(in the rows, 128 means zero)
Each named turn below is shown by a few rows before and after it. Which turns, in which order, take the first row of each later pair to the second? The first pair is answered.
turn Tofun:
[112 100 138 140 123  96 136 119 135 125 150 114 117 137 112] => [129 139 110 159 128 111 114 114 113 126 154  99 123 125 125]
[122 138  98 144 145 125 124 138 152 123 118 101  91 157 133] => [121 149  88 138 147 155 106 140 145 124 116 119 103 152 135]
[124  75 149 127 111  87 143 121 145 140 115 122 128 155 117] => [156 120 106 158 119  81 125 112 116 143 125  82 127 133 133]
turn ked:
[109 127 149  90  91 129 152 128 149 145 138 158 151 126 139] => [105 138 145  94 105 117 159 137 144 142 124 162 132 109 145]
[115 125 110 116 128 118 135 133 117 132 124 134 125 124 157] => [120 131 104 118 125 128 125 128 116 134 127 133 135 124 157]
[145 148 123 126 104 112 100 104 128 151 125  89 129  85 148] => [151 138 126 126  95 123  95  95 131 149 134  91 144 104 137]
turn Gutos:
[142 128 119 161 131 122 136 115 125 137 140  90 137 134 127] => [140 152 104 150 148 154 114 127 113 133 121 122 136 111 137]
[130 147  87 143 144 156 149 148 115 118 125 161 130 113 144] => [129 119 103 149 137 103 188 150 132 117 130 136 110 128 133]
[109  98 147  97 162 134 135 158 145 130 103 144 108 154 141] => [128  89 151 114 138 135 136 131 149 135 132 113 141 184 128]
[107  97 140 122 116 130 105 140 139 170 119 145 159 144  83] => [103  97 135 114 124 134 101 153 136 169 106 157 148 128  85]
turn Nilu:
[ 92 191  79 143 172 103 153 132 115 126  93 109  81  85 143] => [113 119 118 157 101 146 145  76 132 134 179  88 168 189  90]
[133  54 171 120 105 108 158 116 143 120 151 107 128 152 112] => [119  91 148 111 143  85 163 153 133 111 101 132  77  96 141]
[148 146 108 155 150  59 154 137 133 127  95  86 105  69 148] => [141  74 161 147  83 110 147  96 160 129 153 101 180 160 100]
Now pairs of rows:
Each pair is two turns apart.
[125 125 187 109 143 120 161 120 117 105  96 156 128 108 152] => [134 105 200 114 115 134 159 102 119 106 127 145 156 144 134] => Nilu, Nilu
[124  97 145 125 130  54 178 136 144 143 124  92  89 131 132] => [137 165  97 112 135 194  76 133 100 143 122 164 146 108 143] => Tofun, Tofun
[113 138 113 109 143 137 111 147 127 115  99 166 115  95 135] => [126  94 143 135 105  96 144 116 149 124 146 108 138 153 110] => Tofun, Gutos
[127 115 127 143 153 110 166 146 145 142 122  92  95 121 138] => [150 132 111 162 137 133 146 129 133 149 146  73 120 137 137] => Nilu, Tofun
[143 195  82 138 139 215  50 106  61 146 155 121 148 116 125] => [108  56 181 122  89 152 131  89 128 141 188 105 160 208  68] => ked, Tofun
[141  97 127 103 111 183 127 129 136 124 178 138 149 137  94] => [139 120 113  91 120 195 116 138 129 123 159 152 145 115 101] => Tofun, Gutos
[115 109 135 120 104  43 176 111 174 138 141  77 110 136 109] => [ 92 155 114  65 123 181  88 133 146 136 103 190 144  99 113] => Gutos, Nilu
[135 137 121 141 110 142 117 113 122 128 148 108 151 149 117] => [118 121 142 126 129  89 152 133 136 123 117 111 108 123 125] => Gutos, Gutos
[116 146 116 117 142 125 116 142 120 117 115 138 113  97 129] => [134 147 109 128 127 154  99 123 114 125 138 130 142 126 118] => ked, Nilu
[ 99 128  51 155 144 147 151 105 160 142 151  99 126 114 127] => [ 72 111  68 128 153 144 161 128 172 138 123 133 111 103 132] => Tofun, Gutos
[170 158 107 147 126 107 134 112 128 138 151  59 146 142 122] => [120 104 153  92 115 175 116 122 148 132 135 154 166 165  97] => Tofun, Tofun
[142 174  80 155 126 152  93 111 100 107 141  97 127  94 140] => [ 81 108 140  94 132 149 123 141 137  97  95 176 101  93 128] => Nilu, Gutos
[119 139 131 140 142  96 171 113 139 130 111 133 107 125 137] => [144 155 116 158 130 124 147  98 123 136 140 115 138 138 137] => Nilu, Tofun
[ 56  15 184  70 112 180 156 129 140 114 133 201 165 155 106] => [ 59  24 180  68 113 194 139 129 139 110 136 207 169 155 106] => Gutos, Gutos
[107 157 128 118 164 118 150 141 122 118  91 132  97  92 140] => [136 150 128 149 119 169 121  94 111 130 153 105 162 154 116] => Nilu, Tofun
[140 165 112 152 127 108 118 126 109 135 123  94  86 110 151] => [148 171 109 157 125 123 108 122 102 139 124  93  94 114 150] => Gutos, Gutos
[ 90  79 173 111 114 119 146 137 148 125 128 166 117 117 111] => [136 156 113 163 138  87 137 134 114 131 130  95  96  82 144] => Tofun, ked
[146 156 154 147 119 129 134 126 143 130 118 102 132 146 121] => [139 158 154 137 131 120 140 142 147 124  97 121 113 126 125] => Gutos, Gutos
[108  96 130 127 144 106 155 131 151 132 113 129 110 128 123] => [115 130 106 120 146 166 105 129 130 132 108 156 135 119 126] => Gutos, Gutos
[129 157 131 121 141 132 122 138 118 122 109 135 121 106 136] => [137 148 130 140 138 103 137 129 122 120 119 106 116 115 129] => Gutos, ked
[148 141 122 151 127 123 142 119 120 123 117 111 120 136 134] => [128 115 147 129 125 127 147 125 137 119 108 143 118 143 121] => Nilu, ked
[166 158  91 151 102 149  94 111  92 138 145 101 176 110 139] => [ 95  97 154  82 120 127 138 155 132 126  81 186 130  93 131] => Tofun, Gutos
[ 82  90 150  82 128 134 148 161 142 113 107 185 105 107 129] => [114 107 126 109 102 199 103 119 126 120 158 169 165 142 117] => Gutos, Gutos
[135 107 151 120 129 109 139 123 130 103 134 121 123 150 110] => [155 149 116 128 135 139 104 121 105 108 134 121 138 137 123] => Tofun, Tofun
[140 119  98 131 124 164  97 115  88 136 148 114 184 152 120] => [ 98  94 129  86 146 163 118 146 107 128 104 177 151 131 122] => Tofun, Gutos
[144  62 158 151 107 132 126 113 102 123 137 131 139 160  96] => [130  76 155 129 121 165 111 132 100 117 110 171 133 141 101] => Gutos, ked
[138 171  99 111 129 170  99 135 112 135 142 118 140 116 139] => [ 99 100 159  79 118 130 149 142 149 128 128 140 117 133 120] => Tofun, Gutos
[ 95 112 162  72 134 182 103 139 134 115  88 219 142 116 119] => [132 137 133 142 154  34 174 143 131 116  97  84  74  92 146] => Gutos, Nilu
[123  85 147 126 124 106 144 138 144 135 104 111 112 138 134] => [137 126 113 140 136 108 133 139 127 136  97 102 102 115 152] => Nilu, ked
[144 135 112 146 126 116 119 119 135 153 134 102 135 130 115] => [130 146 109 138 143 111 123 136 131 149 107 124 117 111 123] => Nilu, Nilu
[159 147 104 144 122 143 120 123 113 132 145 110 150 136 135] => [137 151 110 115 143 150 115 147 118 124 112 147 130 108 144] => Tofun, Nilu
[120 135 128 113 119 180  87 124 119 127 134 164 149 122 103] => [130 111 140 149 122  70 152 126 137 130 140  84 105 128 110] => Tofun, Tofun
[139 123 141 134 113  91 157 113 143 125 151  86 117 165 116] => [115 103 160 113 113 106 156 122 148 117 139 124 117 165 105] => ked, Nilu
[114 113 138 106 111 177 130 113 113 133 138 164 148 137 125] => [142 130 121 139 104 163 132  97  98 137 161 112 156 149 129] => Nilu, Nilu
[142 156 113 153 119 126 131 137 129 117 131 113 104 108 152] => [123 130 132 124 112 164 117 139 139 115 122 165 113 121 142] => Nilu, Gutos
[178 141 108 143 113 110 128 123 125 115 139  75 124 123 133] => [147 128 124  93 120 179 100 142 127 108 111 158 138 111 124] => Gutos, Tofun
[119 105 168 124 128 153 152 142 145 128 104 148 147 143 113] => [119 113 161 124 131 166 144 142 139 128 102 157 149 140 118] => Gutos, Gutos
[160  92 157 128  83 152 138 101 140 129 175 132 186 159 115] => [153 150 119 106 122 198  95 132 114 126 132 182 163  97 144] => Tofun, Gutos
[105 140 120 108 126 197  60 164 112 133 127 181 127 150 101] => [102  82 160 120  93 153  98 140 139 135 156 147 136 203  78] => Tofun, Gutos
[121 103 161 119 106 152 118 118 125 138 140 155 169 140 106] => [112  96 167 126 125  83 163 135 139 126 114 131 118 118 117] => Gutos, Tofun
[165 175  86 159 136 118 119 105 124 129 154  99 119 106 142] => [161 159  93 158 140  87 141 113 132 132 146  93  99 100 147] => Gutos, Gutos
[148 151 105 146 127 125 124 121 113 131 145 107 133 130 134] => [118 101 144 123 116 110 152 128 142 126 135 127 125 151 117] => Nilu, Tofun
[129 142 100 140 162 102 160 157 128 122 129  97  89 124 144] => [122 149 104 113 153 194 111 152 116 124 137 153 132 133 137] => ked, Tofun
[150 151 111 144 169 175 109 112 102 133 128 174 163 113 149] => [150 146 121 140 165 179 108 111 103 133 133 180 173 122 144] => Nilu, Nilu
[120 107 129 130 140  88 150 137 135 120 125 117 103 135 135] => [126 146 101 124 151 141 111 142 118 121 116 142 120 110 149] => ked, Tofun
[150 132 104 151 137 110 103 128 136 152 145 119  57  87 176] => [154  84 139 154  93 138 105  96 152 158 189 114 103 154 142] => Nilu, Tofun
[158 205  68 152 130 163  93 121  77 142 160 108 158 134 159] => [ 68  90 162  70 142 114 166 171 138 128  99 208 101 137 133] => Tofun, Gutos
[ 97 173 108 102 130 167 105 132 116 127 107 151 127  97 142] => [ 83 147 130  87 130 143 127 143 131 123  92 168 110 101 138] => Tofun, ked
[135  95 137 140 110 128 121 103 115 120 126  93 136 171 102] => [112  92 144 119 131  97 145 130 124 111  90 108  98 139 110] => ked, Nilu
[148 107 126 175 122  50 161 103 153 116 152  19 161 148 124] => [159 158  90 179 148  51 142 119 133 115 129  21 148 105 150] => ked, ked
[164 110 122 164  72 181 104  62 121 140 202  89 201 199  90] => [186 209  52 194 140 111 116  96  85 137 150  49 122 100 152] => Nilu, Nilu
[117 127 113 135 132 186 115 137 135 105 100 181 100 120 137] => [129 109 124 149 107 192 116 116 140 106 136 164 131 155 122] => Nilu, Nilu
[100 145  95 120 143 160  88 105 117 111 128 138 125 124 137] => [ 89 136 105 109 155 113 121 126 128 107 112 132  93 109 141] => Nilu, Gutos
[105  84 180  92 121 113 151 120 146 107 122 139 151 174 107] => [154 175 111 134 130 164  93 102  99 115 140  97 177 146 133] => Tofun, Gutos
[136  86 139 163 101 137 127  85 144 123 155 100 165 163  94] => [100  85 153 130 139  75 165 127 159 113  97 129  95 109 117] => ked, Nilu
[101 101 159  96 158  96 147 157 138 115  94 148  90 108 130] => [111  67 181 101 119 116 140 125 146 120 135 140 133 156 102] => Nilu, Nilu
[122 102 152 142 112  86 175 119 149 127 147  99 128 151 121] => [113 157 121 110 135 178 109 137 120 122 113 172 143 106 135] => Gutos, Nilu
[176 158 145 134 128 101 100 105 101 102 159  88 123 133 158] => [160 131 167 111 108 145  83  98 109 105 169 135 152 159 131] => Gutos, Nilu
[153 115 110  97  71 134  97 131 175 115 132 130 150 137 101] => [153 135 102  98  99  80 120 152 174 112 104 116 105 102 118] => ked, Nilu
[106 137 135 127 116 159 125 112 136 153 136 169 133 105 145] => [121 133 131 145 104 158 127  99 128 157 156 148 148 120 140] => Nilu, Nilu
[117 130 126 157 108 135 131 115 124 145 155  97 158 158 117] => [ 99 138 121 127 116 175 107 130 118 139 131 144 163 143 124] => Gutos, ked
[121 140  91 201 124 118 132 106  94 130 155  96 117 157 114] => [ 98 161  88 178 155 107 135 138  92 121 108 132  77 108 137] => Nilu, Nilu
[107  99 150  77 119 174 140 144 146 122 118 201 124 136 113] => [105 105 149  86 143 104 179 162 150 122  96 166  78 108 129] => Gutos, ked
[ 96 124 132 106 146 127 135 165 134 125  87 173 111 103 134] => [116 146 113 112 127 182  94 145 114 130 118 172 154 117 130] => ked, ked
[125 141 125 151  92 167  90 100 117 116 141 143 207 191 126] => [ 92 167 122 108 139 168  85 143 118 105  74 200 159 130 149] => Gutos, ked
[108 110 164 122 144 105 146 139 123 100  97 109  95  85 108] => [142 131 145 159 128 113 132 112 106 110 140  59 119 105 109] => Tofun, Gutos
[118 170  97 104 156 153  97 147 100 122  79 183 104  76 149] => [170 133 111 161  88 149 100  82 109 136 176  96 173 168 115] => Gutos, Gutos
[118 131 130 109 143 156 112 144 120 133 110 165 128 106 124] => [120 131 129 125 150 103 147 151 125 133 105 127  98  99 131] => Gutos, ked
[116 122 143 132 122 127 137 121 142 145 142  90 138 164 108] => [ 98 116 149 117 136 109 152 140 149 143 119 103 114 142 111] => ked, Nilu
[179 170 143 154 110 105 129 102 109 141 171  96 128 156 144] => [131 153 168  92 130 166 106 137 115 130 123 201 124 137 142] => Gutos, Tofun
[139 109 145 138 127 116 140 119 136 114 165  96 149 152 123] => [112 135 135 107 164 127 124 153 130 103 109 153 117  98 146] => Nilu, ked
[ 80 120 141 105 131 159 143 135 148 121  63 200  97  94 135] => [100 140 121 116 120 207 102 117 129 128  88 197 136 101 133] => ked, ked
[120 135 134 106 131 158 117 145 131 122 113 160 127 115 134] => [132 105 149 129 105 131 140 119 144 125 143 120 147 152 116] => Tofun, Gutos
[134 143 100 130 154 109 138 125 116 137 104 106 124 117 131] => [117  99 134 113 130 143 137 114 138 132 116 138 154 153 106] => Gutos, Nilu
[149 139 120 147 120 129 129 116  97 123 141  98 138 127 145] => [121  93 153 128 113 108 155 124 120 120 133 123 126 138 130] => Nilu, Tofun
[110 137 135 100 135 157 117 150 127 118 111 172 126 113 135] => [130 141 128 131 141  85 150 145 130 118 119 103 101 106 147] => Tofun, Tofun
[138 125 122 143 102 163 111 126 123 163 142  86 151 135 134] => [136 149 109 140 126 146 114 142 112 157 120  88 127 100 154] => Nilu, Nilu
[124 119 132  73 153  89 176 152 155 125 116 157  96  71 155] => [123 132 124  59 154 144 137 148 147 128 115 186 114  65 153] => ked, Tofun
[164 123 136 137 139 134 102 103 121 135 146 106 159 146 149] => [164 146 121 133 160 115 107 126 114 133 120 105 132 116 167] => Nilu, Nilu
[118 173 110 118 147 170 107 157 118 135 137 132 152 116 139] => [112 171 113 109 158 162 112 162 120 133 124 137 139 107 140] => ked, Nilu
[109 118 132 110 125 141 136 125 130 158 161 138 180 140 109] => [106 139 118 116 153  87 160 144 126 158 130 122 131 100 134] => ked, Nilu
[140 145 133 120  78 179 113 100 124 145 183  85 191 156 120] => [ 95  83 184  90  89 100 178 131 165 136 148 104 138 152 110] => Tofun, ked
[120  56 171 162  81 123 110 100 160 109 175  87 170 186  63] => [153 159  95 206 134  58 108 119 117 108 140  26 107 104 119] => ked, Tofun
[136 112 139 141  74 153 141  97 127 150 160 123 155 176 120] => [120 160 110 115 113 191 108 132 108 143 114 174 132 118 142] => Tofun, Gutos
[133 118 132 129 120  99 139 115 130 135 137 115 128 153 123] => [141 130 124 137 124 110 126 110 123 135 143 108 138 155 124] => Tofun, ked
[127 180  90 142 150  72 134 106 136 130 102 111 104 129 168] => [110 130 128 112 110 162  97  90 147 130 132 173 171 188 128] => ked, Nilu
[111  92 155 125 105 137 141 128 137 133 132 138 134 152 115] => [129 138 118 148 134  97 144 138 120 130 115  98  97 112 141] => ked, Tofun
[135 167 128 109 168 153 103 110 129 121 116 168 122 124 116] => [146 172 121 132 172  96 135 111 132 117 121 122 100 116 128] => Gutos, Tofun
[117 128 137  98 115 129 131 158 173 133 123 176 110 114 143] => [131 110 143 122 100  92 157 147 185 137 147 128 113 137 137] => ked, Gutos
[139 173  94 154 113 105  95 119  99 107 121  85 162 120 135] => [122 122 132 132  82 134  95 112 122 108 138 108 196 166 107] => Gutos, Nilu
[112 118  91 139 125 189 111 156  77 142 101 151 142  98 124] => [125  88 113 159  94 178 124 130  92 148 143 117 169 146 101] => Nilu, ked
[ 96  93 129  89 145 112 107 172 163 104  65 194 118 143 117] => [133 103 113 112 109 174  64 129 144 117 122 168 184 187  98] => Gutos, Gutos
[175 104 100 178 143 110 121 100 108 146 177  88 160 140 151] => [135  54 144 128 127 158 116 106 127 142 164 161 178 162 124] => Tofun, Tofun
[147 127 127 146 138 121 116 127 147 133 127 110 134 161 101] => [130 119 141 126 148 114 127 142 158 123 104 131 115 149 108] => ked, Nilu
[144 163  92 130 151 130 110 130 108 132 119 101 112 108 137] => [137 165  94 118 150 158 100 133 105 129 111 127 123 107 132] => Gutos, Tofun
[127 138 124 113 131 156 123 143 136 108 122 159 121 111 129] => [132 109 139 127 111 131 143 126 147 112 150 124 134 151 115] => Tofun, Gutos
[143 152 100 130 137 128 110 119 113 127 121 125 130 127 121] => [123 104 136 110 130 114 138 126 140 124 117 143 121 144 106] => Tofun, Tofun
[149 126 141 149 102 146 105 110 122 153 171 101 161 150 109] => [110  87 180 119 116  97 151 139 156 142 133 131 114 137 104] => Nilu, Gutos
[102 163 109 114 136 201 109 141 128 127 121 175 173 115 147] => [117 105 144 149  93 127 164 106 155 137 172  98 179 176 124] => Gutos, Gutos
[ 97 133  99 134 152  64 200 110 181 115 120 107  78 140 135] => [120 116 108 148 111 116 175  71 179 122 174  92 140 193 109] => Gutos, ked
[153 190  75 170 158 136  98 107  99 114 111  66 115  82 121] => [161 182  81 176 141 153  90  94 103 119 130  65 133 101 119] => Gutos, ked
[144 140 133 174 110 126 146 109 158 122 155  73 127 131 116] => [119 173 126 135 146 155 121 146 148 111 100 137  96  78 136] => Tofun, Gutos
[150 129 101 146 134  94 150 142 112 124 136  86 123 143 162] => [141 148  90 133 150 116 133 155 111 118 111 120 114 119 175] => Gutos, Gutos
[143 146 122 148 140 109 117 103 118 131 128 125 103 154 130] => [118 121 140 122 136 116 124 113 130 129 119 156  93 158 124] => Nilu, ked
[159 173 106 138 123 134  82 120  98 123 147 115 146 146 142] => [144 135 131 141 122  57 137 126 118 118 135  87 109 148 139] => Gutos, Gutos
[133 117 136 140 106 167  96 127 113 146 154 135 165 161 100] => [137 109 135 162 115  89 144 128 121 145 153  84 123 157 115] => ked, Tofun
[147 159 114 146 153  72 149 130 130 112 104 118  86 132 175] => [134 106 152 133 132  68 167 119 153 112 123 125 104 179 146] => Nilu, ked
[111 155 118 141 154  97 124 158 127 127  97 141  88  91 158] => [142 131 124 164 104 151  98 106 122 136 169 116 165 162 128] => Nilu, Tofun
[136  63 131  67 131 122 120 111 175 106 105 177 147 149 120] => [162  56 132  98 118  97 131  90 175 110 137 122 156 170 113] => ked, Gutos
[112 114 155 133 106 170 142 118 143 125 147 164 163 167 117] => [128 183 103 146 138 177 118 131 111 124 120 158 140 112 146] => Nilu, ked
[140 122 103 133 139  60 154 157 108 153 114 102  94 103 141] => [155 110 106 133  98 159 103 116  98 160 164 129 174 158 110] => Tofun, Nilu
[149 120 133 117 109 152 118 124 135 135 111 157 138 122 114] => [143 117 134 120 120 106 146 133 142 133  97 141 107 108 121] => Tofun, ked
[147 173 100 139 130 158  75 103 106 138 144 109 156 150 131] => [137 189  89 126 152 149  75 123 102 132 112 126 128 116 146] => Nilu, Nilu
[141 137 113 151 121 137 121 125 121 120 127 113 143 134 124] => [132 114 133 143 118 116 147 128 136 114 129 116 135 143 120] => ked, ked
[106 116 132  97 114 173 113 108 142 104 140 160 159 118 103] => [122 133 111 128 136  76 164 116 139 102 132  91 108  91 127] => Nilu, Gutos
[141 141 124 143 154  78 146 152 128 127 114 118  99 104 156] => [158 174 101 146 146 146  99 133 108 134 127 133 142 110 161] => Gutos, Gutos
[137 132 101 166 156 132 165 135 147 130 115 113  95 112 130] => [150 130  96 173 137 176 139 111 140 136 144 109 136 133 120] => ked, ked
[202 208  81 207 121 145  71  86  89 153 165  71 148 105 157] => [168 148 124 202 133  18 165 116 131 148 140  43  78  94 159] => Gutos, Gutos
[138 110 135 154 109 150 104 111 138 134 146 127 145 146 110] => [115 111 137 138 139 107 137 144 141 127 104 134  92 108 127] => ked, Nilu
[125  85 122  96 178  54 137 174 128  96  75 156  74  88 147] => [182 166  55 137 171 136  58 136  75 106 117 125 132  91 158] => Tofun, ked
[143 180 115 162 121 140 102 126  96 137 175 109 174 136 118] => [106 173 127 113 143 163  96 154 100 131 133 180 155 105 129] => ked, Gutos
[ 96 103 148 100 109 118 168 131 143 127 138 164 167 179 116] => [139 174  84 132 120 155 122 116 107 129 155 137 191 157 135] => Tofun, Gutos
[142 155 100 145 137 169  97 124 117 136 139 118 153 126 133] => [127 162 100 133 164 139 118 148 116 132 109 126 114  97 147] => Tofun, Nilu
[131  72 149 148  93 100 161 111 162 147 159  85 124 155  90] => [131 161  91 119 138 198  82 140 116 142 110 168 125  84 126] => Gutos, Nilu
[113 114 151  92 117 180 105 137 126 116 119 195 141 132 115] => [116  89 166 115 123  73 173 135 146 115 116 124  90 132 120] => ked, Tofun
[113 117 169 145 155  97 155 111 124 145 161 121 150 147 141] => [111 117 171 146 149 121 133 108 122 142 171 129 167 155 136] => Nilu, Gutos
[105 106 143  95 132 122 145 118 161 124 124 136 136 148 109] => [139 154 105 128 132 145 114 100 134 125 147 104 156 141 119] => Tofun, Gutos
[138 165 111 154 154  75 180 148 131 131 112 100 112  91 120] => [153 152 118 151 115 177 124 114 122 137 158 128 194 140  88] => Tofun, Nilu
[132 158 104 152 150 111 147 132 136 119 112 125 113 110 119] => [121 114 134 144 124 104 165 119 154 121 136 127 127 143  98] => Nilu, ked
[139  86 133  94 113 193 114 137 120 115 147 214 167 151 105] => [183 120  96 174 127  58 178 123 113 120 163  74 114 138 133] => Tofun, Tofun
[141 159 113 193  93 157 126 118 113 117 149  98 157 105 160] => [118 133 136 183 104  93 171 135 129 112 122  92 116  94 164] => Gutos, Gutos
[111 102 136 109 131 137 132 144 123 135 114 153 125 113 124] => [121  88 140 126 123 110 151 135 126 136 130 119 126 132 116] => ked, Gutos
[130 168 122 111 101 143 123 139 119 139  84 148  97 103 159] => [122 130 149  96  81 167 119 128 136 138  99 172 122 137 141] => Nilu, Nilu
